One turning vector, and how many steps it has turned:
The counts run from 0 to 165.
[133 129 113  94 179 123 151 133  98 151 152 145 108 128 131 135 159 137
 114 109 135 116 139 123 132 126 134 166  85 176 110  70 124 101 178 106
 135  99 101  87 136  91 143 167 118 159  76 123 106 140] -> 40
[145 118 116  79 157 130 126 160  88 107 135 152 113 145 155 121 148 153
 127 109 135 112 145 143 171 138 132 154 116 135  79  73 103  69 155 108
 123 101 115  78 112 108 133 147 138 155  73 157 105 130] -> 42
[130 128 126 130 175  96 122 105  98 158 145 110  89 130 124 143 135 116
 127 113  97 139 131  82 140 167 150 160 100 173 119 102 149 100 146 109
 122  98 134 106 159 115 156 185  80 187  89 116 109 129] -> 163
[128 111 123 145 162 135  91  82  99 123 137 134 125 103 126 105 104 115
 148 106 130 171 138 113 157 160 173 173  78 111 104 104 160 102 157 129
 132 120 142  84 178  75 130 158 116 123 110 149 116 134] -> 84
[116 138 154 118 177 128 153 138 106 149 132 139 105 170 164 109 141 102
 167 148  96 157 151 133 142 143 155 139 116 133 125  49 119 138 154  98
 120 111 123 111 157  83 130 146 124 151  76 105  83 154] -> 118
[129 161 119 114 132 116 108 132  99 134 147 157 128 123 138 169 126 129
 140  98 116 149 149 107 134 152 149 143 142 114 113  96 152  77 156 121
  64  91 119  49 139 100 133 158 115 166 113 180 149 140] -> 155
[130 127 116 122 136 102 144 140 110 153 150 161 136 181 141 107 164 139
 124 130  81 123 131 108 129 196 166 163 116 130 107  35 144  94 158 140
 121 112 129 122  97 136 133 153 122 163 112 149 137 153] -> 48
[106 131 131 111 171  94 113  92  78 142 152 152 102 126 138 144 165 136
 125 121 100 108 140 104 112 141 151 139  80 155 127  87 166  92 160 113
 118 100 139 109 164 112 137 185 109 170  92 133 106 139] -> 101
[112  76 150 145 127 121 122 117 106 165 136 118 147 145 164 105 123 104
 148 139 122 148 138 105 137 149 143 179  96 139 127  70 132  97 122 113
 135  50 106 105 148 127 125 163  71 125  95 136  96 157] -> 62
[138  97 124 114 126 116 119  81  96 130 129 176 118 109 131  98 159 141
 139 108 114 130 149 121 157 159 150 157  87 129 108  84 166 105 177 152
 112 102 161  63 145 122 136 162 105 131 126 167 133 157] -> 150
[137 161 128 121 129  98 114 103 124 158 145 160 121 145 157 130 120 108
 147 111 109 204 128 105 151 173 120 176 141 115 133  65 142 115 127 144
 110 110 137  78 115 101 124 157  84 103 134 146 123 164] -> 9
[133 104 142 135 134 112 122 117  93 116 119 158 123 178 189 113 139  99
 143 145  91 151 121 114 145 119 188 171 100 119 101  63 128 108 108 112
 150  83 125 117 174 125 115 148 102 111  99 138 102 146] -> 123
[136 136 157 135 173 106 125 147 120 140 144 119 142 171 133 109 124 133
 107 118  78 134 144 109 172 190 144 163 120 163 113  70 108 104 139 106
 111  95 112 110 117 116 127 145 131 173  81 102  90 148] -> 114
[168 131 130 140 156 120 126 139 105 147 161 153 115 119 124 144 122 115
 112  92 133 122 132 112 174 145 167 160 125 141 100 116 125 104 171 112
 114 115 105  50 143  75 131 167 150 186  96 143 125 131] -> 91
[120 143 138 135 156 103 115 115  83 140 152 175 145 123 142 156 121 120
 122  88 101 124 117 100 126 112 185 161 103 114 129 103 137 113 167  96
 106 102 106  49 151  97 121 168 143 150  96 147 138 123] -> 28
[158 137 151 129 145 104 118 116  93 110 138 197 130 130 147 119 132 143
 100 104 108 130 110 122 176 158 165 163 115 128 124 101 133 114 170 117
 102 118 122  36 132 111 119 159 148 116  98 153 139 160] -> 26
[125 152 159 132 153 127 108 104 122 140 160 134 117 145 136 125 100  85
 177 123 103 178 180 108 124 161 149 163 134 102 129  68 144 140 140 125
 114  89 131  78 156  81 134 136 118 158 131 130 103 161] -> 6
[123 156 139  81 151 137 146 123 133 126 146 142 121 169 157 136 145 116
 162 159 100 156 161 117 127 132 150 159 119 136 107  45 123 126 137 115
 136  72 133 100 159  66 149 152 108 147 124 121 103 155] -> 56
[103 124 159 108 134 108  98 112 118 108 127 123 124 132 144 116 106  96
 170 119  87 162 157 128 159 160 132 157 115 100 117  63 149 101 134 118
  82  69 147  56 140 137 144 137 136 151 139 149 108 147] -> 4
[132 158 126  71 176 131 116 128  96  99 155 140 113 157 154 148 148 131
 146 140 113 124 151 102 120 154 169 176 118 136 101  80 129  90 133 107
 123  94  88  90 170  88 151 145 141 149 110 152 133 143] -> 106
[117 131 153 120 158 106 114 149  94 124 118 124 136 169 146 106 118 135
 118 108  95 147 147 119 190 174 133 139 121 145 114  60 115  92 132  90
  95 102 131 100 124 131 123 133 116 171  66 112  91 147] -> 115
[132  87 158 139 148 108 124  69  67 144 152 181 101 114 142  99 128 108
 145  96 119 139 144 106 159 129 170 170  79 131 126 104 147 127 173 127
 154 138 132  72 138 118 119 173 121 121  96 135 107 155] -> 23
[116 115 129 155 125 105 150 119 104 148 142 162 104 149 164 112  96  72
 172 103 114 199 145 129 160 151 123 163 132 105 101  54 139 111 147 118
 109 123 150  84 111 128 121 128 108 144 123 146 120 170] -> 70
[158 131 131 119 143 114 124 105 117 151 175 157 112 113 134 137 139 138
 120 113 100 117 143 107 131 148 145 177  96 127 104 108 153 118 186 136
 104  83 134  41 141  92 139 176 138 150 135 140 110 160] -> 152
[130 134 144  89 155 116 111 128  93 109 170 170 105 134 153 133 154 159
 120 145 121 115 143 131 151 169 121 134 108 160 122  86 130  76 165 111
 120 107 140  95 138  90 148 177 145 168  94 132  97 179] -> 103
[121 122 122 108 135 123 128 113 115 168 165 152 137 128 140 139 118 134
 178 103 121 161 140  74 149 153 159 139 137 116 127 109 144  68 158 106
 147 103 143 105 127  75 150 195 120 164 109 157 122 119] -> 158
[130  93 123 125 142 143 130 134  87 162 150 151 134 165 150 101 148 135
 149 114 113 109 162  93 141 146 186 157 115 105  94  69 133  85 151 116
 150 113 118 134 115 117 122 156 125 169  86 156  96 132] -> 46
[133 120 153 166 153 131 127 131 116 147 139 122 106 143 160  97  86  69
 161 136 111 162 150 139 157 160 163 173 117 104  97  71 129 132 160 101
 114 106 120  80 152  96 132 126 138 157 104 117  86 151] -> 68
[107 118 112  85 168 120 143 107  80 142 128 140 112 128 135 131 161 141
 130  96 136 121 135 118 154 120 141 155  71 176 116  72 144  90 165 103
 135  91 117  98 164 105 139 160  96 157  80 133 111 135] -> 39
[137 129 129 132 134 135  96 139 125 113 124 128 131 162 143 112 136 113
 117 149  99 158 142 110 136 169 156 187 115 136 101  55 119  98  90 142
 119  78 106 106 152 101 137 143  60 116  98 146 119 157] -> 60
[129  94 139 155 122 122 123 151 127 149 142 126 143 147 151  93 118 118
 127 149 115 155 121 148 150 200 120 180 119 149 125  61 112 101 153 118
 114  74 101  84 104 111 151 147 111 131 103 124  90 177] -> 64
[132 158 123 114 144 134 111 127 108 145 153 157 131 128 124 151 132 122
 146 120 116 150 154  99 132 165 177 145 142 117 129  89 154  92 162 125
  84 101 117  60 162  69 148 156 109 163 112 176 151 135] -> 156
[123 110 140 146 170 101 134 118 117 158 153 125 101 106 150 135 107  71
 164 135 118 168 102 137 136 152 154 165 101 145 150  81 108 121 168 105
 126 111 116  70 137  71 168 174 129 125 110 131 136 125] -> 17
[131 117 108 175 130 112 138 139 126 177 131 150 128 134 139 144 135  94
 116 110 127 148 102 138 141 117 169 163  97 133 123  75 136 122 155 112
  96  75 127  64 174  78 122 160  88 153  94 140 131 124] -> 140
[160 133 135 125 132 129  98 119 113 126 174 168 121 119 145 131 132 145
 109 109 111 117 152 110 157 158 142 153 125 124  95 118 149  96 174 120
 109  83 136  42 137  87 129 178 146 161 115 146  94 159] -> 153
[116 148 122 138 150 136 126 113 124 135 132 150 157 146 123 107 104 101
 147 108 121 182 151 137 147 154 152 171 107 108 110  36 134 138 162 138
 113 123 125  75 137  77 124 106  93 109 107 139 131 167] -> 133
[137  92 139 148 150 109  95 116 100 110 150 143  90 111 155 111  87  77
 162 106 125 175 122 138 185 153 143 164 103 131 110  99 106  96 152 105
 138 139 148  80 108 102 153 154 140 132  93 143 109 122] -> 19
[101 137 118 115 136 107 114 128  93 121 155 187 157 143 137 142 113 136
 143  84 134 161 120 117 154 153 168 127 122 120 139  68 138  69 168 104
 130 140 153  90 116  82 139 163 136 150  81 171 144 129] -> 31
[129 153 141 150 153 121 104 132  99 140 175 183 144 136 129 162 110 116
 119 103 113 130 136 104 124 127 192 150 122 119 132  96 135 109 172 100
 121 121 113  61 140  67 125 164 147 160  84 138 121 138] -> 29
[123 122 145 100 148 100 141 109 114 139 120 136 153 170 158 107 157 156
 131 125  75 123 116  94 151 163 176 155  89 122 107  60 150  97 142 103
 112  72 147 113 149 141 128 155 138 166 114 122 110 127] -> 50
[113  87 152 153 106 109 121 138 119 108 145 166 157 159 153 106 132 107
 110 151 111 143 118 142 152 161 152 159 109 149 122  45 109 108 144 121
 139  91 125  91 127 118 139 139 123 127 102 136 113 195] -> 126
[115 106 157 153 100 101 104 120 102 118 118 173 145 119 142 132 121  91
 116 119 102 165 114 138 161 119 162 132 113 124 144  79 133 110 138 115
  98  86 159  42 153 113 130 173  89 118  98 155 130 140] -> 77
[115 112 118 128 135 111 136 137  93 163 163 163 135 180 152 117 141 142
 148 114  98 113 146  94 130 165 156 157 119 121 101  54 137  75 148 122
 143 108 126 129  80 140 122 163 117 171  95 163 112 148] -> 47
[128 107 153 137 134 100 107 139 141 122 169 123 122 140 147 114 120 104
 132 146  88 134 143 135 135 188 124 170 122 136 116  57 122 106 149 133
 112  71 128  70 112 122 157 155 150 161 146 125 100 178] -> 2
[123 124 132  97 147 130 107 128  86 130 169 137 135 162 154 139 123 129
 158 103 126 136 162  66 153 150 160 168 131 127 105  80 124  65 115 110
 156  96 104 117 136 107 132 157 120 173  93 163 102 151] -> 108
[136 143 111 120 129 114  96 138 123 119 153 127 121 170 161 139 121 107
 122 131 101 166 139 111 141 159 129 186 122 128  91  47 112  88  96 127
 127  80 121 108 114 119 136 143  70 128 104 144 105 155] -> 59
